Each named move below is a turn or a mirror, shown by a few rows before and after it. Which moves, in which order, take the first row of each later pair to the second? The first pair is answered.
move Z_560:
+0.18	+1.25	+2.28	-0.14	-1.67	+1.34	+1.21	+0.64	+0.99	-1.08	-0.67	-1.51	-0.58 -> -0.06	+1.10	+2.10	+0.03	-1.91	+1.26	+1.40	+0.58	+0.94	-0.69	-0.19	-1.50	-0.09
+1.49	-0.18	+0.03	-2.01	-0.43	-1.14	-0.68	-0.92	-1.14	-1.44	-1.22	-1.28	+0.09 -> +0.67	+0.23	+0.66	-2.00	-1.17	-1.12	+0.21	-0.54	-2.14	-0.96	+0.56	-1.05	+0.92
+0.63	+0.68	+2.72	-0.81	+0.42	-1.00	+0.18	-0.08	+0.21	-0.41	-0.14	-2.02	+0.96 -> +0.94	+0.70	+2.34	-0.81	+0.62	-0.95	+0.12	+0.03	+0.34	-0.36	-0.89	-2.19	+0.86
move Z_808:
+0.17	-0.87	-2.75	+1.67	-0.86	-0.72	+0.70	-1.54	+0.38	-3.22	-0.02	+1.54	-1.21 -> -0.98	-1.23	-2.21	+3.71	-0.96	+0.13	+1.07	-0.60	+1.12	-1.11	+1.25	+1.04	-2.17
+0.31	+0.22	-1.82	+0.38	+0.79	-0.18	-0.46	-0.51	+0.78	-0.29	-2.71	-0.31	-0.83 -> -0.51	+0.21	-1.59	+1.27	+0.58	+0.14	-0.26	+0.12	+0.77	+0.75	-1.82	-0.61	-1.58
+1.12	+2.44	+0.53	+0.54	+2.51	+1.64	+0.09	+0.52	+1.19	+3.92	+1.08	+2.17	-0.33 -> +3.40	+2.62	-0.70	-2.13	+2.25	+1.12	-0.47	-1.04	+0.43	+1.11	-0.68	+2.75	+1.13
move Z_691:
-0.39	-1.56	+0.66	+1.56	+0.43	+2.72	-0.43	+1.10	+1.38	+0.43	-3.71	+0.43	-2.70 -> -1.87	-0.20	-1.92	+0.12	-0.24	-1.54	+2.59	-0.39	-1.50	+1.32	+3.46	+0.45	+1.90
+1.02	-0.46	+2.05	-1.98	-1.99	-1.31	+0.21	-0.48	-3.38	-3.70	+0.50	-0.51	+2.43 -> -0.03	-2.03	+1.55	+0.40	-3.01	+1.09	-0.58	+0.73	-1.58	-3.78	-3.15	+0.37	-1.64
-1.34	+0.92	-0.57	+1.92	+1.39	-1.04	+0.36	-0.23	+1.06	+1.98	+1.63	-2.13	-0.94 -> +0.27	+1.37	+1.33	+1.14	+2.37	-0.80	-0.66	-0.82	+1.09	+1.81	+0.62	-2.42	-0.15
-0.77	-0.27	+2.08	+0.62	-0.57	-0.12	+1.16	+0.57	-0.87	+1.31	+2.13	-0.81	+0.31 -> +0.17	-0.34	+3.16	+0.66	+0.02	+0.96	-0.18	+0.52	-0.20	+1.05	+0.38	-0.85	-0.49
Now pairs of rows:
Each pair is two moves apart.
-0.72	-0.26	-0.39	+1.51	+0.70	-0.76	-0.31	-0.39	+2.51	+0.55	+2.28	-2.13	+0.02 -> +0.28	-0.13	-1.05	-0.50	+0.20	-1.66	-0.39	-1.17	+1.52	-1.01	+2.30	-1.21	+1.70
Z_808 Z_560
-1.56	-0.20	+0.17	+1.33	+0.89	+0.29	+0.60	+0.99	-0.55	+1.59	+0.73	-0.23	-1.92 -> +0.54	+0.60	+0.62	-0.33	+2.71	-0.24	-0.92	-0.33	+0.17	+0.56	-1.09	-0.93	-1.36
Z_691 Z_560
-0.19	+0.31	+0.17	-1.13	-2.28	-2.13	+0.89	+0.17	-2.92	-1.61	-0.59	-0.97	+1.06 -> -1.23	-0.39	-1.14	-0.16	-2.62	-1.84	+1.32	+0.63	-2.36	-1.52	-0.87	-0.73	-0.08
Z_691 Z_691
-0.86	-0.61	-0.86	+1.13	-0.21	+1.38	+0.37	+0.71	+1.92	+2.00	-1.16	-0.34	-0.99 -> -0.08	-0.22	-3.16	-1.44	-0.58	-0.48	+0.74	-0.95	+0.50	-0.42	-0.46	+0.48	+1.09
Z_808 Z_691
+1.61	+0.26	-3.25	-1.58	+0.85	-1.04	+0.15	-2.01	+2.56	-1.37	-2.11	+0.45	+0.48 -> -2.06	+0.32	-1.34	+2.07	+0.65	+0.14	+1.17	+0.22	+2.97	+3.13	+1.11	-0.17	-1.27
Z_808 Z_560
-1.14	-1.67	-2.89	-0.27	-1.08	-2.77	-0.11	+0.63	+1.00	-3.91	-1.45	-1.83	-1.83 -> +0.19	-1.42	-1.24	-0.93	-0.24	-2.08	-1.74	+0.42	+1.15	-4.36	-3.06	-2.08	-2.05
Z_691 Z_691
+0.59	+1.11	-1.49	-0.08	+2.25	-2.26	-0.05	-1.08	+0.39	+0.92	+1.43	-0.75	+0.88 -> -0.94	+0.37	-2.95	+1.22	+1.25	-1.83	+0.57	-0.45	+1.02	+0.97	+1.23	-0.49	-0.79
Z_691 Z_691
+0.26	+0.92	-0.15	-1.34	+1.11	+0.15	+0.81	-1.00	-0.25	+0.33	+0.27	+0.10	+0.20 -> -0.71	+0.06	-0.02	-0.60	-0.08	+0.99	+1.46	-0.25	-0.62	+0.96	+1.06	+0.51	-0.12
Z_691 Z_560
-0.32	+0.97	-0.75	-0.05	+0.71	+0.28	+0.05	-0.13	+0.10	+2.13	+1.56	+1.44	+0.64 -> -0.83	+0.70	-1.19	+0.43	+0.14	+0.77	+0.08	+0.10	+0.73	+2.27	+0.76	+1.69	-0.52
Z_691 Z_691
-0.61	-0.33	+5.52	-0.07	+0.89	+1.32	-0.51	+0.64	-0.05	+2.33	+1.18	+0.89	+1.02 -> -2.87	-2.30	+0.10	+0.86	-2.06	+1.94	+0.80	+1.33	+0.81	-0.86	-1.53	+2.89	-2.17
Z_808 Z_691
-1.21	+0.01	+0.72	+0.23	+1.24	+0.34	-0.20	+1.00	-0.11	+1.03	+1.24	+0.23	+1.40 -> -1.83	-0.18	-1.63	+0.62	+0.93	-0.09	+0.21	+0.09	+0.81	+0.20	+0.57	+0.34	+0.76
Z_560 Z_691
-0.15	+0.04	+0.44	+1.04	+1.59	+0.54	-0.27	+0.46	+0.91	+2.06	-0.47	+0.09	-0.31 -> -0.13	+0.20	-0.92	+1.12	+2.12	-0.33	-0.14	+0.11	+1.47	+1.35	-0.26	-0.11	-0.63
Z_691 Z_560
+2.44	+0.57	+0.32	-3.58	+1.41	-0.10	-2.00	-0.24	+1.27	-1.12	-0.93	-0.27	+0.23 -> -2.33	-0.86	-3.06	-0.93	-1.88	-0.06	+0.84	+1.43	+0.83	+0.08	+2.30	+0.88	-1.43
Z_691 Z_560
-0.08	+0.78	+1.46	+2.86	+0.64	+0.03	+0.91	-0.02	+1.34	+3.70	-1.60	-0.49	-1.84 -> +1.03	+1.31	+0.96	-0.99	-1.39	-1.94	+2.37	-1.19	-2.46	+1.29	+1.50	+0.80	+2.97
Z_808 Z_560
-0.76	-0.12	+0.24	+0.60	+0.09	-1.47	+0.67	+0.24	-0.18	-2.95	-3.95	-1.39	-1.07 -> -2.99	-0.32	+1.39	+2.43	-0.56	-1.34	+1.98	+1.69	-1.15	+0.35	-0.54	-1.31	-0.99
Z_808 Z_560
-0.31	-0.34	+1.91	-0.84	-0.02	+0.19	-0.84	+1.11	-1.76	+0.73	+0.83	-1.48	+0.25 -> -1.19	-1.24	+0.11	-0.27	-1.15	+1.41	-0.79	+1.79	-0.92	-0.33	-1.04	-0.91	-1.49
Z_808 Z_691
+0.17	-1.06	-0.36	-1.31	-1.72	-1.16	+0.11	-0.64	-0.69	-3.70	-1.57	-0.44	-0.35 -> -1.91	-1.67	+0.56	+1.99	-0.83	+0.26	+0.01	+1.20	+0.95	-0.37	-1.15	-1.49	-2.96
Z_808 Z_560
+0.11	+1.15	-1.47	-0.83	+1.11	-2.18	-0.26	-1.57	-0.07	-0.65	+0.79	-1.16	+1.09 -> -0.53	+1.17	-0.89	+0.93	+1.98	-1.36	-0.82	-0.75	+1.47	+0.46	-0.04	-1.91	-0.54
Z_808 Z_560
-1.10	-0.50	+1.96	+0.61	-0.81	+1.31	-0.02	+1.21	-1.29	-0.09	+0.41	-0.89	-0.14 -> -1.79	-0.10	-0.31	+0.63	-1.32	-0.28	+1.03	+0.71	-1.49	-0.40	+1.92	-0.89	-0.13
Z_560 Z_691
+2.09	-0.33	-1.82	-1.15	-3.74	+0.90	-0.97	-2.01	-2.12	-4.34	-3.92	+1.19	-1.61 -> +2.93	+0.31	-1.15	-2.47	-2.90	+0.26	-0.85	-2.84	-2.98	-4.11	-3.08	+0.67	+0.46
Z_691 Z_691
-1.87	+0.13	+2.67	+0.72	-2.80	+0.14	+0.20	+3.09	-2.47	-0.56	+1.69	+0.67	+0.98 -> -2.37	+0.69	-2.08	+0.18	-2.44	-2.32	+1.22	+1.26	-1.59	-1.78	+2.15	+0.34	+0.74
Z_560 Z_691
+0.65	+1.52	-2.42	-2.53	+0.50	-2.48	+0.61	-1.37	-0.77	-1.03	-0.76	+0.48	+0.39 -> -0.82	+1.34	-1.47	+1.00	+1.33	-0.91	-0.08	+0.21	+1.86	+1.94	-1.14	-0.70	-2.84
Z_808 Z_560
+0.96	+0.00	+1.07	+0.09	-0.81	-0.85	+1.12	+0.24	+0.02	+0.30	+1.22	-0.61	+1.81 -> +0.74	-0.39	+1.06	+1.66	+0.11	-0.20	+0.43	+0.47	+1.63	+0.95	-0.20	-1.47	-0.30
Z_560 Z_808
-0.97	+1.35	-0.06	+1.51	+1.74	-0.55	+0.76	+0.46	+0.51	+3.03	+1.86	-2.03	-0.50 -> -1.24	+0.58	-0.06	+2.13	+1.70	+0.27	+0.55	+0.64	+0.88	+3.10	+0.77	-2.16	-1.44
Z_691 Z_691
-1.30	-0.28	-0.85	+2.06	-0.22	+0.13	-0.06	+0.68	+1.67	+0.30	-1.49	-0.34	-3.15 -> +0.98	+0.54	+1.67	+0.63	+1.78	+0.41	-1.09	-0.08	+1.56	+0.05	-2.36	-0.75	-1.67
Z_691 Z_691
+1.37	+0.69	+0.05	-1.28	+1.76	+0.49	-1.70	-1.68	+0.58	-0.72	-2.17	+0.22	-0.28 -> -1.76	+0.62	-0.65	+1.09	+1.19	-0.15	+0.16	-0.68	+0.45	+2.48	+2.15	-0.18	-0.37
Z_808 Z_691
+1.51	+1.16	-2.81	+0.36	+1.78	+0.43	-1.30	-3.29	+1.18	+0.89	-0.61	+0.19	-0.08 -> +0.15	+0.81	-3.30	+1.25	+1.29	+0.42	-0.44	-2.64	+1.30	+1.92	+0.41	+0.16	-0.86
Z_691 Z_808
+0.65	+0.00	+1.43	-0.23	+0.53	+1.31	-0.83	+0.27	+0.25	+1.39	-0.33	+0.57	+0.92 -> -0.52	-0.32	-0.57	+0.70	+0.25	+1.54	-0.11	+0.30	+1.21	+1.09	-0.63	+1.19	-0.77
Z_691 Z_560
-0.88	-0.68	-1.82	+0.53	+1.37	-0.02	+1.92	+0.61	+0.76	+3.28	+1.94	-0.47	+0.78 -> +0.58	-0.01	-2.55	-0.69	+2.68	-0.92	+1.02	-0.41	+1.45	+2.10	+0.58	-0.88	+0.87
Z_560 Z_691
-2.30	+1.29	-1.25	+2.71	+0.60	+1.23	+1.99	+1.61	+1.40	+2.84	+2.25	+1.45	+0.02 -> +2.25	+2.73	+1.93	-1.21	+2.91	+0.67	-0.20	-0.43	-0.02	+0.64	+0.21	+0.98	+3.05
Z_691 Z_808
-1.79	+0.86	-0.45	+0.23	+0.01	-1.25	+0.90	+0.32	-0.20	+1.16	+2.09	-3.09	-0.99 -> +0.51	+0.46	-0.56	-1.43	+0.23	-0.21	-0.87	-0.48	+0.70	-1.84	-2.50	-2.68	-1.84
Z_808 Z_691
+1.02	-0.26	+0.11	-0.07	+1.40	-2.00	+0.48	-0.87	+0.34	-0.17	-0.41	-0.75	-0.78 -> +0.82	-0.63	+0.93	+0.45	+1.04	-0.96	-0.22	-0.17	+0.51	+0.05	-0.98	-0.68	-1.69
Z_560 Z_691
-0.05	+2.31	+2.43	-0.71	-0.61	+0.46	-1.37	-1.14	-0.21	-0.40	-0.15	-0.94	+0.94 -> -1.18	+2.43	+0.98	-0.63	-0.94	-0.33	-0.11	-0.98	-0.72	-0.05	+1.99	-0.66	+1.58
Z_691 Z_691
-0.94	+0.72	+0.19	-0.16	+1.32	-1.04	+0.18	-0.44	+0.21	+1.09	+2.68	-0.10	-0.19 -> -1.08	+0.70	-1.25	+0.19	+1.50	-1.19	-0.09	-0.78	+1.69	+0.12	+0.71	-0.15	-1.20
Z_560 Z_691
-0.54	+0.57	+3.31	+2.26	+0.02	+2.61	-0.33	+2.15	+0.46	-0.50	-0.97	-0.04	-1.02 -> +0.25	+0.76	+3.34	-0.06	-1.26	+1.14	+0.74	+1.35	-2.17	-2.07	+0.99	+0.74	+2.16
Z_808 Z_560
-0.19	-1.26	-0.56	+0.42	-0.68	+2.55	+0.46	+1.32	+0.06	-0.73	-1.73	+3.13	-1.17 -> -0.06	-1.32	-0.73	-0.27	-1.63	+2.01	+0.68	+1.05	-0.90	-1.19	-0.66	+3.57	+0.03
Z_560 Z_808
-0.69	-0.09	-3.53	+1.24	+0.68	+0.70	+0.25	+1.17	+1.33	-0.58	-1.58	+0.85	-2.41 -> -0.49	+1.61	-1.41	+0.72	+2.24	-0.74	+1.11	+0.43	-0.47	+2.30	+3.01	-0.33	+1.06
Z_691 Z_808
+1.50	-1.16	-0.16	-1.42	-2.41	+0.22	-0.98	-0.08	+0.33	-2.28	-3.41	+0.87	-1.08 -> +2.30	-0.36	+0.70	-2.83	-1.31	-0.88	-1.05	-1.13	-0.79	-2.24	-1.80	+0.82	+1.09
Z_691 Z_691
-0.72	-1.35	-2.99	-1.22	-3.45	-1.42	+0.94	-1.21	-2.72	-0.49	+2.68	+0.18	+1.96 -> +1.58	-0.75	-4.37	-2.10	-1.44	-1.72	-1.00	-2.72	-0.82	-2.44	-1.23	-0.42	+0.76
Z_560 Z_691
+0.81	-0.45	-0.31	-0.32	-0.03	-0.26	-0.89	-0.10	-0.05	-1.22	-1.09	-1.82	-0.10 -> +0.54	-0.83	+0.93	+0.07	-0.62	+0.29	-0.66	+0.62	-0.05	-0.64	-0.85	-1.60	-0.36
Z_560 Z_691
-0.09	+0.21	-0.36	-0.85	-1.34	-0.91	+1.50	-1.36	-0.93	-0.52	+1.03	-0.91	+1.16 -> -0.03	-0.05	-1.66	-0.39	-0.71	-0.42	+0.88	-1.59	+0.50	-1.51	-1.02	-1.00	-0.54
Z_560 Z_691
-0.09	+0.39	+2.47	+0.40	+1.48	+2.21	-1.35	+0.47	+1.62	+2.86	-1.03	-0.94	+0.32 -> +0.39	+0.39	+2.20	-1.78	-0.12	+0.95	-0.29	-0.05	-0.61	+1.30	+1.82	+0.19	+3.48
Z_808 Z_560
+2.03	-1.35	+0.01	-0.35	-2.26	+0.14	-0.50	+0.49	-0.32	-2.04	-2.15	+0.13	-1.98 -> -0.51	-0.97	-1.05	+0.64	-2.55	-1.24	+1.61	+0.94	-0.74	+0.27	+1.88	-0.18	-0.83
Z_691 Z_808
-0.01	+1.40	-1.02	-0.79	+1.81	-1.71	+0.39	-0.88	+0.39	+2.05	+2.86	-1.54	+1.89 -> +0.26	+1.15	-1.11	+0.45	+2.93	-0.83	-0.78	-0.88	+2.42	+2.07	+0.37	-2.15	-0.10
Z_560 Z_808
-1.43	-0.14	+2.55	+0.38	-0.70	+0.70	-1.21	+0.51	-0.64	+2.32	+0.30	+1.01	-0.80 -> +0.67	-0.12	+1.46	-1.04	-0.13	+0.81	-2.36	-0.81	+0.05	-0.18	-2.78	+1.01	-0.74
Z_560 Z_808
-0.83	-0.32	-1.60	-2.43	-0.13	+0.84	+0.14	-1.10	-1.66	+1.89	+1.49	+4.09	+2.24 -> -0.81	-0.47	-4.25	-2.07	+0.45	+0.72	-0.06	-1.55	+0.15	+0.77	-0.87	+3.67	+0.52
Z_560 Z_691
-2.44	-1.41	-1.70	+1.22	+0.50	-0.60	+1.10	-1.42	-0.28	+0.21	-0.31	-1.91	-0.97 -> -2.06	-1.31	-1.97	-0.05	+0.07	-0.94	+1.33	-1.81	-1.39	-0.62	+0.37	-1.15	+0.42
Z_808 Z_560
-2.42	-1.46	+1.52	+1.68	-2.64	-0.12	+1.23	+2.44	-1.50	-0.76	+0.36	-2.05	-1.43 -> -1.03	+0.13	+0.50	-0.24	-1.63	-2.84	+1.59	+0.43	-2.55	-1.32	+2.27	-2.95	+1.25
Z_560 Z_691
+0.11	+1.50	-1.23	-0.79	+0.04	+1.38	+0.89	+0.07	+0.57	-1.23	-0.44	+2.76	+1.71 -> +0.78	+2.20	+0.81	-0.33	+1.27	+1.59	+0.27	+0.34	+0.50	+0.94	+0.83	+1.82	+2.20
Z_808 Z_691
+0.78	-0.93	+1.48	-0.04	+0.05	+1.74	+0.46	+0.52	+0.19	+0.54	-1.24	+0.94	-1.13 -> -0.31	-0.86	+1.37	+0.11	-0.91	+0.90	+1.70	+0.61	-1.14	+1.37	+1.19	+0.98	-0.03
Z_560 Z_691
-0.85	+1.57	-0.51	+1.64	+1.70	-2.07	-0.94	+0.28	+2.16	-0.21	-2.09	-2.36	-3.05 -> +0.24	+2.06	-1.02	-2.05	+0.00	-4.12	+0.54	-0.72	-1.19	-2.85	+0.60	-1.04	+1.59
Z_560 Z_808
-0.41	-0.34	-1.42	-2.16	-1.82	-0.62	+1.33	+0.02	-2.69	-0.28	+1.88	+1.98	+1.62 -> +0.94	-0.18	-2.49	-0.80	+0.01	+0.48	-1.25	-0.09	+1.14	-0.89	-3.81	+0.96	-2.43
Z_808 Z_560
+0.22	+1.05	-0.38	-0.19	+3.14	-1.19	-1.04	+0.12	+1.50	+0.87	-1.62	-3.21	-1.19 -> -0.14	+0.20	+2.42	+0.38	+2.51	+0.23	-1.35	+1.79	+0.73	+1.96	-1.43	-2.95	-1.80
Z_560 Z_691
-0.62	+1.09	-3.58	-0.51	+0.62	+0.06	-0.03	-1.05	+1.98	+1.98	-1.00	+1.97	-0.11 -> +0.23	+1.76	-1.76	-1.62	+0.93	-0.34	+0.12	-1.32	+0.38	+2.47	+0.77	+1.74	+2.11
Z_691 Z_560
-0.38	+0.77	+0.04	+2.31	+2.43	+0.89	+0.64	-0.92	+0.63	+2.87	+0.94	-0.43	-1.54 -> +0.98	+0.88	-0.52	-1.11	+1.27	-0.54	+1.58	-2.11	-1.96	+0.03	+2.20	+0.80	+1.92
Z_808 Z_560
-0.15	-1.27	-2.80	-2.25	-2.56	-0.26	+1.74	-0.38	-0.87	-2.24	+1.10	+3.09	+1.53 -> +1.57	-0.88	+1.36	-3.44	-1.50	+0.55	+0.22	-0.29	-1.81	-1.51	+1.04	+2.69	+3.04
Z_691 Z_560
